Read these off the table that follows.
1) What is the first entry of the largest entry's row?
2) What is the entry just right of 64?
3) What is the entry in the bottom-left corner?
4) What is the second entry on the diagonal from the top-right corner?
5) What is the entry directly above 51?
6) What is the smallest entry in the last column?
7) What is the entry in the bottom-right corner?
8) What is the entry just left of 55?
[[85 64 53 44 42 39 27 23 19 18 14  9  2 23]
 [69 71 68 60 61 52 49 49 43 35 35 30 35 27]
 [42 66 71 65 69 67 59 52 53 52 61 50 57 55]
 [33 41 45 50 46 46 43 49 49 48 48 45 48 51]]
1) 85
2) 53
3) 33
4) 35
5) 55
6) 23
7) 51
8) 57

Questions about the matrix below. Rows and columns are numbered from 1.
1) What is the entry at row 1, column 1?
2) What is the minimum?
3) What is the largest entry?
4) What is the entry directly above 116.0?
5) What is the entry in the bottom-right corner?
6) What is the entry directly above 44.9?
7) What is the top-right entry?
8) What is the entry in the bottom-left corner?
41.2	81.8	194.3	-24.7	10.7	40.1	37.5	104.0	77.6	146.8	-33.0	98.7	187.0	-26.4	60.6	88.8
79.7	-16.7	207.0	44.5	-58.4	120.3	49.8	163.9	106.2	134.5	-36.2	-29.3	128.9	57.9	105.7	57.1
75.1	-174.7	50.5	114.4	-71.4	108.0	69.6	126.9	51.0	20.6	57.2	-183.5	-91.9	106.3	106.7	-14.1
195.3	-98.0	-149.3	92.6	42.7	-90.3	60.0	-4.7	-20.2	136.8	47.1	-72.8	-69.0	66.4	-3.1	79.8
47.6	-195.3	-56.0	98.8	-16.5	34.8	72.1	46.5	-2.7	-44.5	116.9	-175.2	-178.2	70.4	70.1	-32.6
-47.4	32.3	133.4	169.2	-45.3	24.1	43.7	72.9	-15.6	-10.6	132.2	-102.4	201.6	77.7	-59.4	112.1
5.6	-132.2	-137.8	36.7	67.3	-88.7	64.3	-49.9	-57.6	-77.6	159.2	-65.0	-186.0	-12.6	7.7	-25.4
190.7	20.4	-205.3	150.5	56.0	-21.2	45.2	26.7	-79.0	110.0	-21.0	29.2	-7.4	44.9	8.0	116.3
2.9	33.7	157.0	191.7	-162.5	-8.6	43.5	20.3	-40.0	49.4	243.1	-170.6	250.0	121.2	-56.8	117.9
-22.0	39.6	138.6	206.7	-89.4	5.9	42.8	38.7	-28.5	29.7	183.7	-143.2	239.4	116.0	-69.5	127.2
-19.4	40.7	141.4	207.0	-103.3	7.2	42.6	35.8	-34.6	36.0	195.2	-143.2	237.9	120.0	-65.7	123.2
1) 41.2
2) -205.3
3) 250.0
4) 121.2
5) 123.2
6) -12.6
7) 88.8
8) -19.4

Read these off the row that follows.
1) Give the entry just left of 5.
2) Give the entry just left of the centre entry.
array([8, 3, 2, 5, 4])
1) 2
2) 3

X =
array([[-33, -14, -21, -25, -17,  12, -12,  -4,  -6,  18, -12,  17, -20],
       [-14,  -9,  -9, -13,  -8, -20,   1,  -2, -39, -20,   5, -19, -14],
       [ 15,  18,  23,  19,  20,  -8, -19, -21,  35,  -8, -19,  -5,  18],
       [ 17,  18,  24,  20,  21,  -9, -17, -20,  36,  -9, -18,  -6,  18],
       [ 27,  25,  31,  28,  29, -24, -19, -23,  25, -25, -14, -22,  26],
       [-23, -12, -13, -19, -13,  16,  -6,  -3,  10,  19, -13,  20, -16],
       [-33, -22, -24, -30, -23,  17,   3,   5,  -7,  20,  -5,  20, -28],
       [ -1,   8,   4,   3,   8, -27, -15, -12, -25, -26,  -2, -26,   3],
       [-34, -25, -26, -32, -26,  15,   6,   6, -14,  18,  -3,  19, -30],
       [-26, -21, -20, -25, -20,  -7,   7,   4, -40,  -7,   5,  -6, -26]])
The entry in the bottom-left corner is -26
The top-left entry is -33
Read off the entry just left of the smallest entry.
Answer: 4
The 3rd smallest entry: -34
Read off the 3rd entry on the diagonal from the top-right corner.
Answer: -19
Read off the top-right entry.
Answer: -20
The first entry of the largest entry's row is 17
Read off the third entry on the main diagonal.
Answer: 23
Read off the entry just left of the largest entry.
Answer: -20
Read off the last entry, reading row by row.
Answer: -26
The 2nd entry on the diagonal from the top-right corner -> -19
The maximum is 36
Read off the second entry, reading row by row.
Answer: -14
The 4th entry in reading order: -25
Read off the 3rd largest entry.
Answer: 31
Read off the 3rd entry from the end, reading row by row.
Answer: 5
The largest entry in the last column: 26
Read off the entry just right of the smallest entry.
Answer: -7
The smallest entry in the last column -> -30
The fifth entry, reading row by row: -17
Read off the entry just right of 16.
Answer: -6
Read off the bottom entry of the column that holds the largest entry.
Answer: -40
Read off the entry directly below the largest entry.
Answer: 25
Read off the largest entry in the last row.
Answer: 7
Read off the entry just left of 26.
Answer: -22
Read off the entry directly above the largest entry.
Answer: 35
Read off the top entry of the column that holds the largest entry.
Answer: -6
Read off the 2nd entry on the main diagonal.
Answer: -9
The entry just right of 24: 20

a =
[[ 1.32  1.34 -2.30  0.13 -0.81  0.54  0.38  0.12  0.57  0.69 -1.01]
 [-1.75 -5.32 -4.09 -5.94 -1.67 -7.68  2.92 -3.74  2.10 -1.20 -0.80]
 [ 1.45  1.70  0.61  2.20 -0.50  1.72 -1.20  1.48  0.36  0.13 -0.96]
 [-1.16 -5.20 -2.40 -4.38 -2.34 -7.61  1.61 -2.56  2.70 -1.91 -1.57]
 [-0.44  0.26  1.67  0.79  0.74  1.05 -0.55  0.51 -0.73 -0.06  0.75]
 [-0.19 -4.33 -2.73 -3.41 -2.82 -6.95  1.18 -1.92  3.05 -1.80 -2.33]
 [-0.07  4.03  3.23  3.43  2.94  6.79 -1.27  1.97 -3.16  1.62  2.50]
 [ 2.92  6.07  1.30  5.45  0.67  7.36 -2.23  3.50 -1.31  1.77 -0.35]
 [ 1.81  0.96  0.54  2.21 -1.66  0.22 -1.51  1.78  1.31 -0.60 -1.91]]
Find the top-right entry.
A: -1.01
The entry just right of 1.18 is -1.92
Find the entry just right of the largest entry.
A: -2.23
Find the first entry, reading row by row.
A: 1.32
The largest entry in the last row -> 2.21
Find the entry directly below -2.56.
A: 0.51
The entry just left of the largest entry: 0.67
Find the entry just right of 0.51.
A: -0.73
Find the entry just left of the centre entry.
A: 0.74
Find the last entry, reading row by row.
A: -1.91
The smallest entry in the first row is -2.30
Find the second entry on the diagonal from the top-right corner.
A: -1.20
The fifth entry in reading order -> -0.81
Find the second entry from the end, reading row by row.
A: -0.60
The entry just right of the centre entry: -0.55
The entry just left of 1.18 is -6.95
Find the largest entry in the first row.
A: 1.34
Find the entry directly above 1.62.
A: -1.80
The entry in the bottom-left corner -> 1.81
Find the entry just left of 6.07.
A: 2.92
The third entry on the main diagonal -> 0.61
The top entry of the column that holds the largest entry is 0.54
The entry just right of 4.03 is 3.23
The 3rd entry from the end, reading row by row -> 1.31
The last entry of the smallest entry's row: -0.80
The minimum: -7.68
Find the entry directly above the centre entry.
A: -7.61
The entry just left of -0.50 -> 2.20
Find the entry directly below 2.20.
A: -4.38
Find the entry just right of -4.33.
A: -2.73

[[-0.14, -0.08, -0.01, -0.03, 0.08, -0.20, 0.04, -0.19], [-0.17, -0.15, -0.18, 0.08, -0.22, -0.15, -0.19, 0.20], [0.04, -0.07, -0.10, -0.01, 0.17, -0.18, -0.08, 0.07], [-0.14, -0.22, -0.14, -0.07, -0.06, -0.09, -0.13, -0.08], [-0.17, -0.20, -0.19, 0.11, -0.03, -0.08, 0.14, -0.23], [-0.10, -0.19, -0.16, -0.19, -0.15, -0.07, 0.03, -0.02], [-0.16, -0.10, -0.04, -0.10, -0.21, -0.17, -0.16, -0.14], [-0.18, -0.13, -0.20, -0.16, 0.00, 0.03, 0.00, -0.10], [-0.19, 0.20, -0.12, -0.11, -0.12, -0.15, -0.10, -0.14], [0.02, -0.14, -0.22, -0.22, -0.11, -0.06, 0.18, -0.13], [-0.13, -0.19, -0.04, -0.04, -0.20, -0.19, -0.15, -0.05], [-0.01, 0.02, -0.21, 0.02, -0.22, -0.15, -0.22, -0.08], [-0.05, -0.18, -0.13, -0.11, -0.18, -0.18, -0.11, -0.16]]
The entry just right of 0.17 -> -0.18
The first entry in reading order -> -0.14

Questions about the row below.
1) The 2nd-last entry?
2) The last entry?
3) The 2nd entry from the left?
4) The 1st entry from the left?
5) The third entry from the right?
6) The entry just left of 3.54?
7) The entry just right of the centre entry?
[-1.52  5.27  2.23  1.88 -4.65  0.00  3.54 -0.05  2.82 -4.83 -6.54  2.97
  2.09  3.93  1.99]
1) 3.93
2) 1.99
3) 5.27
4) -1.52
5) 2.09
6) 0.00
7) 2.82
